One vector is turned by the same rotation once a step. Each row is the vector after some number of steps, and that number follows the row.
The counts run from 0 to 412.
[  5  23   1  22   2   2 -14  -3   6   1 -16 -46  -9  15  10   9 -14   0
  14   0 -13  -1  13   1  -3  10 -41  17  14  -4 -13   1   8   0 -28   3
  12 -16 -29  15 -17   1  18  10 -13  -2  28 -31  42 -23  -6 -29  -3  38] -> 17
[  0  17   0  33 -17   0  -6  -1 -35   8  -8 -33   1  17  -9  24  -4 -12
   4  -7 -24  -4 -17  27 -11   2   4  13   3  -8 -22 -10  -4  -3 -24  27
   9 -25 -24  -1 -24 -15  13  38  -7 -46  21   8  30 -17  14 -19 -30  29] -> 358
[ -7  23  33   6 -21  10 -20 -20   4  13  -3 -26 -10  20  29   0 -13   6
  10 -14 -13   0  -7  14  -8  -3 -25  23   7  19  17 -15   0   0   0  19
 -16  10 -22  20 -31  43  -5 -12 -25  13  22 -13  22 -48  -7 -10  -5  16] -> 20
[-12  37  21  32  -2  26 -18  -1 -16   2 -19 -34  31  15  -8   9   5   1
  12  -2 -24 -22  -5  36 -22  12  -7  22  -5  12 -17   7 -13 -27  -6  19
  -8  -8 -21   3 -24 -10  -1  16  -4 -21  25  15  15   3  11 -10 -38  30] -> 286
[  9  26   4   5   1   6 -12 -16  28   9 -25 -38  -5 -14 -11  21 -26  11
  24  -5 -38  -3  -6  31  -5 -17   0  29 -27  19   6  -8  11   0  16   9
   0   0 -16   2 -18  -6  14  31  -3 -19  10 -15   3 -42 -25 -24 -26  26] -> 56
[  4  41  21   2  -5  -1   7  14  16  13  -1 -37 -22 -14  -5  11 -13   2
   7  -3 -20   1 -19  38 -11 -12 -22  21 -15   5  18 -13  -6  17 -10   0
  13 -28 -17 -12 -27  -2  17  43 -13 -10   6 -16  24 -32 -35   6 -12  19] -> 399
[  5  27  23 -10 -29 -11   0  -7 -16  -4  -1 -36  16  -7  -5  25 -11  -1
  15   4 -29   1  17  18 -10 -13   3  33 -10  27   7   1  -8  10   0 -29
  15 -13  15   7 -55 -11 -12   5   5 -16  11  19  -1 -36  -5  -4 -33   6] -> 229
[  8  21   4   3  -4   0 -20  -7   5  -6 -13 -35  -9  11  28   7 -14   0
  20  10  -4   3   6   2  10  -2 -28  20   9  -4  11 -22  18   3 -13 -33
  10 -24 -12  20 -42  -2  -5  18 -29  14  25 -39  26 -37 -31 -21   9  16] -> 121
[ -8  16  -5  50  -8  14  -8 -22  -8  -8   1  -9  17  -4  33  -1   9  -3
  12   8 -20 -24 -30  13 -10 -26   3   8 -19  -1  -4 -21 -16  -6  25  -7
  -6  -3  -8  -3 -33 -18 -15   7  -6 -14  35   5  20 -41 -14 -14 -25  24] -> 79
[ -2  28 -24   1 -22 -12 -17  12  -7  11  -2 -34  -7 -17  17   9 -10 -19
  30   4 -13   8  11  18   3   8 -28  23  -4   7  -4   2  -7  10 -17 -32
  15 -24  -4  11 -23 -12   5  -6 -23   3  31 -31  16 -31 -35   4 -10  32] -> 192
[-11  17  17   5 -12  20 -33 -17 -27  -1 -13 -22  10  24  27  16 -16   2
   0  -9  -9  -3   2  24 -10  -1  -6  22  17 -12  -6 -23   0 -18 -14  13
 -23 -27 -18  12 -35  27  -1   2 -17 -23  27  14  30 -27  19 -32 -23  27] -> 205
[ -4  39  30  16 -24  26  -7  -2 -30  16 -12 -19  16   5  -1  19   2   2
  20  -5 -29 -10 -20  44 -17   9  10  10  -3  16 -16   7 -17  -9   8  31
   7  -4 -21  16 -28 -11   6  21 -10 -14  17  22   5  -8   3 -11 -39  23] -> 285
[  6  24   6  25 -13  19 -29  -8 -21   5  26 -14   0  17   1  31 -17   1
  25 -15 -27 -17 -10   7  -8  15   7  23   6   9 -18  -6  20 -13  19   5
  25  32 -25  30 -15  -3 -22  19  -3  11  35   1   3 -38  -8 -18 -26   5] -> 12
[  8  48  28   0  -1 -18  -5  14  20  -2   4 -23  -6  -2 -10  10 -13  11
  -4   2 -15  -6 -14  24 -24  -7 -26  38  -6  -8  23 -33  -8   4 -23   6
  12 -22 -25   0 -25  13   3  30  -8 -26  26 -12  21 -32 -17  -5 -11  13] -> 398
[ -7  27   0  10 -12   9 -19  -6 -15  14   1 -31  24   2   4  16 -12  -4
   7  -2 -10  -7  12  24 -25 -10   4  26  -6  -7 -25 -20  18 -26   7  15
  -7 -15  -4  -2 -18  19   5  24 -27 -30  48   1  12 -12   6 -19 -30  22] -> 134
[  3   5 -13  27  -6 -11  -9   6  -7  -9   4 -38 -12  21  15   8  -6 -11
  12  -3 -23 -16  -7   2   8  -2 -13  26   4  -7 -11 -19  16  -7 -17 -31
  -1 -25 -13  -5 -35 -14 -14  17 -18  17  22 -31  42 -33 -22  -3  -1  26] -> 376
[  5  30   9   7   0   2 -15  -6  17 -17 -22 -35  -1   7 -27  -7 -14   9
  16   1 -37 -10   0  32  -9 -21  13  42   3   2   9 -14  11  -1   4 -10
  -5  -8 -25  10 -43 -27 -13  13   4   5   1  -9  18 -24 -13 -24 -18  39] -> 128
[ -4  35   4  -6 -26   0 -33 -17 -25  12 -13 -24  10 -18  27  36 -16  -8
  12   4  13   2   8  14 -10 -15   0  30 -13   9 -14  -9 -22  -4  -1   2
  20 -12   0  22 -29  -9   2  14  -3 -25  17  -7  21 -50 -18 -14 -19  -3] -> 381
[  9   3  23  28  -5  25 -10 -21  -5  -6 -11 -36 -16  38   8   6  -7  -1
  21 -10 -31  -9  -6   9  14  -5   3  20  23  -7  -5 -18  23  -2  -1   4
   3 -14 -34  11 -39   2 -12  29 -11  15   1 -14  41 -32   3 -26  -5  23] -> 202
[ -1   6 -11  35  -9   1 -16  10 -17  15  21 -16  -5 -21  22  26 -14 -15
  18  -3 -28 -21 -19  21  18  -7   3  12 -17 -16   4 -28  18  -1   9 -26
   3 -24   1  -5 -37  -8  -8  27 -10 -21  29  -1  11 -35 -33  -9 -11  16] -> 152
[  8   5   4  54  -4   7 -21  15   2  -5   7 -18  16   8  11   8   1  -9
  29   2 -16 -14   5   1 -16   3  -5  17 -16   4 -25  -2  16 -19  14 -19
  20   9 -26  21 -20  -2 -24  16 -16  12  62   9   4 -41  10  -9  -3   7] -> 338
[-10   4  19  18 -23   5 -39  -5 -25   1   8 -19 -13  15  42  15 -10  -3
   2  -2   2  11  -1   1   0  -7  -8  22   0  -1 -16 -20  -7  -7 -15 -10
   4 -20 -30  12 -26  13 -15  -3  -7   1  25   6  41 -64  -3 -15   5  -1] -> 379
[  2  17  -6  34   6  -2  -9   1  -5  -8  12 -53   9  13  15  13  -7 -10
  11 -11 -16 -31   0   1  -5   2 -12  24  -2  -6 -21 -16   8 -11 -16 -31
  -3 -20  -3 -14 -35 -10 -13   5  -6   4  31 -14  46 -21 -15  -6 -13  34] -> 375
[ -1   5  -5  27  -6   6 -34   6  -4  -6   4 -17 -20   9  22   6 -26  -4
  10  -5 -23   1  -1  12  23 -15  -7  18   4 -20   1 -24  32  -5   2 -16
  -6 -15 -32  19 -32  19 -16  11  -8   6  31  -1  25 -44 -12 -28  10  23] -> 50
[  3  -5  12  38   8  22 -18 -10  -5 -18  -5 -22  -1  21  31   2  -9  16
  27   5 -25  -1 -16  11  21 -13   3   8  -2  -3  -5 -14  18 -12   9 -31
 -18 -20 -24  11 -42  -4 -15  12 -19  21  17  -4  36 -28  -5 -20   1  33] -> 305
[ -9  22   1  12 -34 -15 -11 -24 -27 -23   3 -17   3   7  22  -9   3   6
   6  11 -28  -1 -23  18 -22  -9  -4  19  -6   8   8 -19 -21  -6  -3 -26
 -13  -3 -15  16 -35  -8 -25 -22 -13  -3  24  15   8 -60 -21   8 -32  23] -> 6
[ -5  34  31  33  -3  16  -5 -11  -5 -17   6 -39  24   5  16  24   0  16
  17   6 -12 -14  -1   7 -22 -23   2  24 -15  24 -15   5 -20  -6   0 -14
  15  -3  -7   1 -46 -15 -25  -2   5  -1  27   7  34 -21   7 -10 -21   7] -> 301
[ -4   8   4  28  -6  28 -27  27  -2  19   0 -16 -16   4  10   8 -23   1
  20 -19 -21  -1  -2  34  16  12  -9  13   4 -15   3  -9  30 -14   9   3
 -11 -12 -34  13 -15  32   0  12 -30   2  41  -7  15  -7  -3 -17   4  38] -> 393
[  2  15   1   7  -4  12 -14  10   4  28 -14 -20 -16  -6  17   5 -17  -3
  21   1 -18   2  -8  30   9  13 -13  10 -16  -5   2 -20  22  -2   4  13
   6 -22 -24  17 -11  18  14  52 -36  -9  30 -19   8 -29 -18 -13  -2  18] -> 137
[  0  22   4  24 -25  -2  -6  -4  -6   6  -2 -10  10   1  13   0   9 -27
  50   3 -22   0   0   6   0  16 -15  14   4  16  10  12   9  10  12 -20
  28  14 -16  41 -34 -19 -16   2 -20  32  38  -2  -3 -33 -20   8  -1   8] -> 266
[ -5  42  10  11  -4   5 -28  -6  13 -11 -20 -33  10  -8 -16  15 -18   3
  16  -6 -29 -11  13  31  -5 -23   2  42  -9  20   1  -3 -10  -9   4  -1
  -2  -4 -11  11 -42 -13 -11  -4  14 -15   8   3  16 -18  -8 -29 -28  26] -> 127
[  5  36  43  11   0   1   0  -1  24   8  -2 -34  19  -3   7  10  -2  19
  13   6 -23 -12   4   7 -36   5 -35  27 -21  26  30  -1 -15 -10 -13   0
   7  -7  -8   0 -26   7   0  13  -1 -14  37   4   8 -23  -4  -6 -32   9] -> 142
[  2   9 -18  22   1  12 -22   0   4  -1  11 -30 -11   2  18  18 -27  -5
  16 -15 -28 -14   6  21  21 -13   2  22  -3 -16   4 -29  37  -5  13 -23
  -6 -16  -4   4 -35   9  -3  15 -14  -7  30 -16  26 -30 -22 -21   0  35] -> 49
[  4  38  31 -15 -29   0   9 -12  -8  11  -1 -36  -3   8  -7  15 -15  -2
  23  -1 -25   4  13  11  -9   5 -32  21   7  23  29   9  15  11  -3  20
  26   9  -2  13 -36  27   9  23  -7 -18  22  -4   5 -33   7 -24 -30  11] -> 244
[  2  -7   5  27 -11  -9 -23  21 -13  -2  -8 -17 -12  -8  16  20 -16 -14
  16   1 -29   3  -7   1   9   4  -8  18  -2 -16 -10  -8  15  -2 -12 -27
  22 -24 -29  20 -31  -8 -10  28  11  -7  28  17  18 -60   6 -24  12  16] -> 154
[  8  24  12  33 -26 -10 -14   1   1  -4  -7  -9 -17  27 -25  -9  -6 -37
  21 -17 -34 -12 -11  27  -4 -11  -1  40  21  -1  -1  -9  23  -4   9  12
  17  16 -28  25 -38 -10 -24  18 -11   4   8  -2   4 -34   6 -19  -7   3] -> 354
[-11  27 -14   1 -14 -12 -21  10 -17  -2 -10 -37   8  -4  22  14 -10  -2
  11   6 -16  15   9   6 -14  14 -34  14  -2  -3  -3  -5 -12   0 -30 -28
   2 -34 -12  -2 -23 -13   5 -14 -14 -11  47 -16  27 -40 -16   3 -21  39] -> 191
[  2  19  -6  26  -9   3  -5  -4 -11  29 -16 -44  13  -1  -2  21  -9 -19
  11 -12 -26 -13  -7  17  -6  12 -10  14 -15  -4 -29   0  12  -8 -15  19
   6 -16  -9 -11 -17  -3  28  36 -19 -35  17  -8  29 -17   6 -27 -28  29] -> 359
[-16  51  18  -2 -23  17 -23 -10  -9   3  -9 -30  11 -12  -6  18 -17  -9
  16  -1 -18  -3  18  36  -9 -20   4  38  -5  16   7   0 -13  10   4   4
  23  -9   1  19 -46  -8  -8  -1  19 -15   8   6  14 -18 -12 -11 -23  11] -> 126
